One turn sends every row of this set to another row. A few are shown first. Where does it send the rows asked after them?
J_186: 2  -8  3  21  -16  2  -2  -12  42  1  -15  -11  18  2  -25  -33  8  -29  20  0  16  -9  -2  -1  3  -4  -10  6  9  3  2  9  -26  16  -7  50  -14  0  -6  1  35  18  -11  -34  8  -4  0  -30  14  39  21  8  -7  40  -48  -3  22  6  -6  -17
J_657: 8  10  8  -20  -13  -31  4  -13  29  7  18  12  27  -11  18  -9  -15  -16  5  3  -27  8  9  25  7  -1  -15  -34  14  -21  -11  -4  -12  -14  -18  31  3  5  1  0  20  17  -7  -1  22  36  17  13  23  3  26  -16  5  6  3  -7  4  6  2  -1
J_607: 12  7  -5  -21  -2  -5  9  -25  28  8  -17  4  9  3  -28  -7  7  -45  23  -4  8  4  -6  -7  -2  3  0  11  -2  -5  6  21  -29  -5  -4  36  -10  24  -17  -3  26  39  -12  -22  8  13  -34  -10  10  35  39  -8  -23  46  -26  2  24  1  -21  1
J_247: 7  -17  4  6  6  -22  -1  -21  35  13  -22  13  11  -3  -27  3  -4  -29  38  -3  8  11  -10  -9  -2  -11  -15  0  -10  -11  14  -2  -37  5  -23  51  -21  4  -6  5  23  17  -2  -19  -13  5  -6  -3  31  20  44  -1  -5  47  -35  0  40  -3  -8  0
J_575: 3  3  11  -13  -9  -30  0  -12  31  13  16  7  34  -13  17  -11  -20  -18  5  -2  -24  -4  3  25  9  -4  -16  -36  14  -14  -2  -6  -16  -11  -21  30  3  0  3  -5  32  18  -4  -7  30  33  12  6  30  5  26  -21  -1  7  -8  -9  1  11  9  -9
J_370: 19  -4  -10  -14  -4  4  1  -11  34  1  -14  -6  19  -19  -25  -9  9  -55  20  -4  -6  -2  3  -13  12  3  15  2  -11  -3  9  7  -31  -6  9  48  -9  22  -16  -5  32  37  -9  -29  2  6  -19  -13  5  28  41  -2  -21  48  -20  3  16  1  -9  -8
J_455: 14  -13  -9  -7  -5  1  -10  8  38  -10  -9  -2  25  -29  -9  -7  -1  -51  11  -11  -16  -18  13  -14  12  6  20  -6  -8  -6  9  6  -33  -6  13  47  -16  18  -13  -4  31  35  -7  -26  0  3  -2  -13  3  29  46  1  -20  36  -11  -4  12  4  -1  -14
J_358: -8  6  9  11  -3  5  -2  -8  46  36  6  4  31  -3  -11  -2  -19  -36  6  -2  8  0  23  -15  12  16  6  -1  -7  -12  26  20  -20  11  3  45  3  -18  2  -1  15  26  -1  -22  0  3  -13  -12  30  10  46  11  -3  44  -33  9  12  11  -2  9
J_848: -2  -9  7  -4  -29  -8  -7  -27  54  -11  8  -6  14  -23  14  -13  -26  1  -5  -9  -22  14  12  14  20  -2  12  1  5  -16  -4  11  -17  10  -13  30  -15  -9  -11  -1  1  34  -32  5  10  35  -10  -23  35  4  34  2  -7  13  -10  -6  5  29  -6  -14
J_906: 3  1  7  23  -22  2  -7  -11  39  9  -16  -6  28  1  -20  -29  -3  -31  10  -8  5  -21  8  -1  8  -2  -14  -6  20  7  6  5  -17  13  -6  45  -12  -10  2  -7  39  15  -6  -33  18  2  9  -28  25  37  27  4  -13  27  -41  -1  15  4  11  -17
J_718: 14  -3  5  -3  -6  -23  -5  -10  19  -13  5  0  9  -6  -28  -2  -3  -32  26  -8  9  2  -11  1  -17  1  -9  20  -21  -7  10  15  -27  7  2  55  -13  16  -13  5  24  25  -11  -22  12  -6  6  -14  16  24  37  -3  15  59  -10  -6  9  16  -16  7
J_625: -2  26  25  0  -20  -12  -8  -10  31  -14  25  -17  2  -19  13  -35  -5  -28  -9  -14  -18  12  6  6  7  15  -18  -19  27  -15  -3  28  3  -15  1  19  1  17  9  22  19  26  4  -6  12  41  26  -14  1  7  3  5  -5  23  -6  -1  5  3  -7  -14
J_977: 24  1  12  -27  -20  -19  10  -12  39  -9  -21  -19  28  14  -21  -26  -16  0  -10  -2  10  33  -9  4  -18  18  -25  -10  -13  -18  21  9  -18  0  -26  20  -10  9  9  23  20  27  -21  -7  10  40  -8  -14  10  -4  23  9  -8  36  -8  9  21  14  7  23
J_698: 0  25  33  0  -15  -6  -10  -13  29  -17  23  -17  6  -27  7  -37  -10  -28  -14  -6  -23  7  2  2  6  17  -18  -16  14  -19  -2  25  4  -19  1  23  1  10  14  20  28  25  7  -13  17  36  19  -17  6  7  6  4  -15  34  -8  -2  -3  7  -1  -21
J_544: -2  -18  2  -21  -16  -20  16  -21  47  -15  -20  1  32  19  -14  -11  5  1  2  -7  1  24  -2  -2  -8  16  -20  -19  6  -19  14  8  -33  15  -31  1  -8  3  7  12  42  20  -3  -4  9  46  -20  -12  -1  5  8  18  -24  24  -20  17  40  1  1  7
J_469: -22  15  7  -10  7  -14  3  -15  37  -1  23  0  22  -29  9  -17  -18  -11  6  -23  -1  17  -4  10  43  27  -2  -26  9  -44  8  21  -17  6  -5  26  9  8  1  5  26  28  5  -17  11  25  -8  4  14  2  11  0  -14  18  7  -9  6  5  3  -13
J_811: 0  10  22  -7  -13  -15  -4  -17  55  17  -13  11  -5  -6  28  -29  -21  -19  6  17  -26  22  21  12  17  13  -7  -24  29  -24  -5  20  -14  -12  -28  20  -24  10  17  21  16  22  -1  3  4  35  -1  -7  11  10  22  9  -7  5  -28  -1  32  -5  1  -18
J_491: -6  4  21  -8  -13  -18  -5  -16  54  22  -16  5  8  -10  36  -28  -26  -21  3  20  -15  13  26  5  13  3  4  -17  36  -29  -1  30  -23  -17  -25  26  -22  5  6  14  33  25  -4  -3  11  27  -5  -15  11  13  18  2  -7  10  -43  3  21  4  -2  -22
J_359: -9  -5  3  1  -1  -17  2  -17  18  9  7  24  11  -7  -30  -5  23  -33  31  5  7  -2  0  3  -3  11  -6  1  1  -13  8  9  -45  1  -6  41  -10  24  2  -9  38  16  16  -21  2  1  6  -27  -6  29  27  3  5  56  -23  6  32  -9  -17  -1
J_558: 12  -2  7  -2  2  -23  -10  1  30  -3  2  -4  24  -9  -7  -9  -11  -42  28  3  5  -7  3  -3  -14  -5  -3  13  -10  -13  10  30  -33  3  5  65  -17  10  -11  2  40  25  -2  -29  7  -10  2  -12  7  28  19  -5  16  57  -27  -4  6  21  -20  -4
J_687: 5  -37  19  -8  -18  -48  -8  -7  40  -19  -6  0  39  7  -3  -22  1  -4  7  2  3  23  -6  12  -14  10  -21  -7  -2  -12  8  3  -36  7  -36  13  -8  9  12  32  32  16  -4  6  -4  44  15  -14  -2  4  14  17  3  40  -18  10  29  11  7  18
J_379: 11  -13  19  -36  -14  -32  11  -24  28  -6  -24  11  25  2  -9  -7  3  -5  4  -4  -9  24  -9  18  -14  23  -21  -20  -22  -17  21  14  -33  4  -8  12  -13  11  19  2  23  10  6  3  7  28  -11  -16  -8  -21  14  6  4  42  3  7  16  -7  -1  18
J_796: 15  -16  16  -32  -15  -31  13  -24  27  -7  -21  9  26  4  -11  -3  0  -10  -5  -6  -10  20  -7  16  -17  23  -21  -19  -26  -13  25  9  -30  2  -5  15  -13  11  19  1  22  14  7  2  11  32  -11  -13  -8  -20  15  10  0  40  4  6  16  0  -1  18
J_800: -1  18  32  1  -21  -9  -11  -21  23  -12  17  -16  7  -29  12  -32  -6  -33  -19  0  -18  7  6  -3  2  6  -8  -12  16  -19  -4  31  0  -24  9  28  -1  5  3  16  26  24  3  -6  8  32  21  -20  3  6  6  3  -12  35  -16  2  -6  4  -6  -24
J_249: -2  5  23  -4  -10  -16  -13  -13  57  18  -11  11  -1  -9  32  -34  -31  -17  2  19  -29  16  22  6  13  9  1  -21  29  -24  -4  22  -23  -13  -28  24  -25  4  21  21  28  25  -1  -8  6  27  -8  -8  6  11  20  6  -7  9  -33  -4  20  3  -2  -24
J_216: 15  -5  21  8  -2  -10  -8  -40  31  10  -14  13  23  -26  -13  -9  -15  -41  3  8  -15  -2  -1  -17  6  1  -15  -2  -23  -15  -2  23  -13  -21  3  53  -16  -12  -3  0  23  15  7  -21  -13  6  -7  -11  22  24  36  -10  -24  52  -31  -6  16  10  0  -20
J_61: -14  -15  -2  14  -12  -13  -4  -23  35  7  14  17  29  -22  -21  -11  12  -31  25  4  1  9  10  -3  13  11  7  13  -1  -3  6  18  -43  4  -12  47  -14  19  -3  -14  40  24  8  -22  -8  6  4  -36  -2  35  26  1  3  60  -30  9  28  13  -21  -10
J_719: 3  8  12  -15  -21  -23  6  -14  22  14  6  8  34  -16  15  -8  -14  -20  -1  4  -15  -3  6  22  7  -7  -10  -33  12  -17  -2  -7  -13  -18  -12  33  4  -2  -3  -13  36  12  -6  -5  33  23  22  -1  34  2  26  -21  -2  11  -11  -1  1  4  13  -12
J_954: 23  3  10  -33  -23  -20  9  -7  37  -12  -19  -21  27  12  -20  -27  -15  3  -2  -2  6  35  -8  2  -22  16  -25  -11  -12  -15  21  6  -19  4  -25  16  -8  13  9  20  23  24  -23  -6  10  37  -4  -14  10  -11  23  1  1  38  -5  12  18  10  5  24
J_868: -8  -10  22  7  -13  -4  -16  14  48  -13  12  0  -3  -32  18  -13  -15  -19  7  -9  -33  0  21  5  15  21  3  -31  6  -17  18  6  -28  5  -9  28  -18  6  31  20  18  20  6  -9  7  24  25  -17  18  -11  17  28  6  24  -9  3  19  -5  2  -16
J_613: -11  -19  17  9  -21  -5  -17  12  50  -17  4  -4  2  -39  25  -4  -10  -19  6  -7  -22  1  22  -2  16  12  11  -29  7  -18  14  4  -33  3  -6  35  -18  1  18  18  20  20  -3  -7  0  20  30  -22  21  -11  18  24  7  22  -11  4  22  -4  -2  -15
J_700: 3  -5  7  -7  -20  -10  -10  -24  58  -10  11  -2  11  -20  17  -17  -25  0  -5  -2  -35  9  11  13  20  -2  10  -7  5  -10  -7  3  -19  9  -19  24  -13  -7  4  7  -1  32  -29  -3  12  42  -17  -13  29  8  36  2  -8  9  -8  -13  3  27  -8  -13
J_987: 5  -13  18  -31  -11  -30  -4  -5  42  -27  -9  -6  23  9  2  -26  10  -7  -6  11  -2  1  -3  7  -18  11  -3  -4  -1  -14  -4  23  -45  12  0  11  1  11  16  23  25  26  -10  -6  2  45  -8  -22  -26  -2  5  20  -5  41  -3  0  19  11  -15  22
J_798: -11  -2  21  7  -18  -9  -9  9  51  -15  11  -2  -7  -24  22  -7  -12  -12  11  -9  -27  8  21  7  13  21  -5  -31  9  -18  11  11  -20  4  -13  27  -14  2  28  24  11  17  4  -4  5  31  32  -14  22  -12  14  25  12  18  -6  1  28  -4  -6  -9
J_831: -2  2  8  0  5  -23  -13  6  39  7  3  6  30  -9  7  -14  -26  -36  20  7  -1  -15  19  -3  -7  0  0  12  5  -23  8  40  -34  -3  0  59  -19  3  -7  2  46  27  1  -31  9  -3  6  -16  -2  35  20  -11  11  45  -26  -5  6  24  -16  -7
J_351: -14  12  6  -13  2  -21  3  -17  37  -10  18  2  15  -29  15  -19  -7  -9  11  -22  -4  18  -6  15  41  21  -9  -30  16  -47  -1  20  -16  5  -5  31  3  10  0  6  15  23  -1  -10  2  31  2  5  8  4  6  4  -5  12  13  -10  12  2  -2  -12
J_243: 1  -15  2  -26  -18  -20  12  -22  45  -21  -20  -2  25  16  -12  -15  4  2  7  -10  -2  29  -3  -5  -9  11  -19  -15  6  -16  12  13  -31  16  -31  -6  -9  6  5  13  41  17  -6  -1  7  45  -20  -14  -1  3  11  12  -22  25  -21  17  33  -1  -2  5
J_188: -2  -7  4  12  -6  -5  -10  -10  34  -2  -9  -2  -2  2  -37  -38  9  -25  25  -5  24  6  -9  -6  1  2  -7  16  9  -12  3  21  -33  17  -7  46  -12  12  -4  18  19  26  -13  -31  -12  -1  -9  -26  4  37  22  17  -6  47  -38  -4  23  -5  -15  -3
J_961: 10  1  5  -12  -24  -12  -4  -20  54  -10  6  -3  0  -12  14  -16  -25  -4  -2  -5  -34  16  13  19  15  1  3  -10  9  -18  -10  8  -11  9  -13  24  -17  -3  -1  10  -7  30  -29  4  9  40  -13  -4  27  5  32  7  -7  2  -2  -11  9  17  -7  -8
J_910: 12  -8  10  -28  -13  -38  -2  -16  34  -13  -27  -3  16  1  -10  -45  0  -4  -3  -1  3  35  -20  5  -7  18  -7  -11  -1  -18  -3  1  -34  9  -3  14  -9  27  8  23  36  17  -4  -8  -13  18  -4  -8  -27  -13  19  9  -15  33  0  -1  22  -3  8  12
J_314: 12  -9  8  -27  -12  -40  -3  -12  32  -10  -29  0  18  1  -10  -38  -4  -8  -6  0  2  30  -18  10  -6  17  -7  -13  -5  -22  -1  1  -38  5  -3  21  -14  27  12  24  39  19  -1  -11  -12  19  0  -4  -29  -11  17  11  -14  31  3  -4  26  -1  7  12
J_508: -2  -6  6  11  -8  4  4  -6  42  30  6  -2  25  6  -24  -5  0  -43  17  4  7  1  22  -5  -3  3  5  9  -6  2  25  9  -25  11  -1  44  1  -6  -4  -1  14  24  -3  -19  3  9  -13  -22  24  14  42  10  2  54  -44  11  13  10  -10  11
J_730: -21  -13  4  22  -17  -7  -12  -32  43  3  13  18  33  -29  -15  -18  2  -19  18  -6  -6  1  13  -3  26  13  5  17  3  -6  5  20  -32  3  -15  44  -14  5  1  -14  32  25  -1  -21  -5  20  7  -44  7  41  28  1  -1  52  -21  3  19  24  -11  -13
J_734: 11  -13  11  10  1  -11  0  -36  30  16  -19  11  19  -15  -26  -5  -9  -38  23  7  -2  10  -7  -10  3  -8  -16  3  -24  -14  3  13  -22  -7  -4  60  -16  -9  -5  -3  28  14  4  -23  -13  -1  -11  -7  28  16  31  -6  -18  55  -39  -1  25  5  -5  -14
J_887: 4  -14  11  10  -11  -4  -3  -16  34  10  3  5  6  12  -25  -7  13  -41  19  5  0  -5  11  -11  -23  -11  -7  14  -3  11  18  10  -27  3  -9  37  0  -2  0  11  14  21  -3  -13  5  22  -6  -28  18  25  44  11  5  54  -42  9  18  1  -28  15
J_257: 3  -36  21  -14  -14  -46  -8  -8  38  -14  -7  2  37  4  -2  -26  2  -4  17  3  2  27  -7  6  -12  9  -22  -10  -2  -16  6  6  -38  7  -38  9  -8  10  11  30  31  13  -6  10  -9  41  10  -14  1  1  14  12  4  42  -21  13  27  4  9  19
J_210: 7  -10  19  -33  -12  -28  -5  -2  42  -27  -6  -9  23  11  0  -26  13  -4  -1  12  -4  3  -1  5  -23  5  -5  -7  -1  -10  -4  19  -44  14  -4  8  5  8  15  24  24  18  -13  -4  2  41  -6  -20  -19  -8  6  16  -4  43  -6  3  17  5  -15  24
J_543: -21  11  8  -10  3  -10  2  -12  35  5  13  -2  20  -34  14  -16  -15  -15  4  -18  8  18  -3  6  43  23  6  -25  8  -55  11  22  -20  8  7  33  6  3  -6  2  21  24  -2  -15  3  15  -5  0  14  -3  10  8  -8  19  3  -4  5  3  5  -12

J_558 turns into -> J_61
J_613 turns into -> J_491
J_887 turns into -> J_247
Where do these go?
J_910 turns into -> J_210
J_469 turns into -> J_698
J_977 turns into -> J_796
J_625 turns into -> J_798
J_358 turns into -> J_216

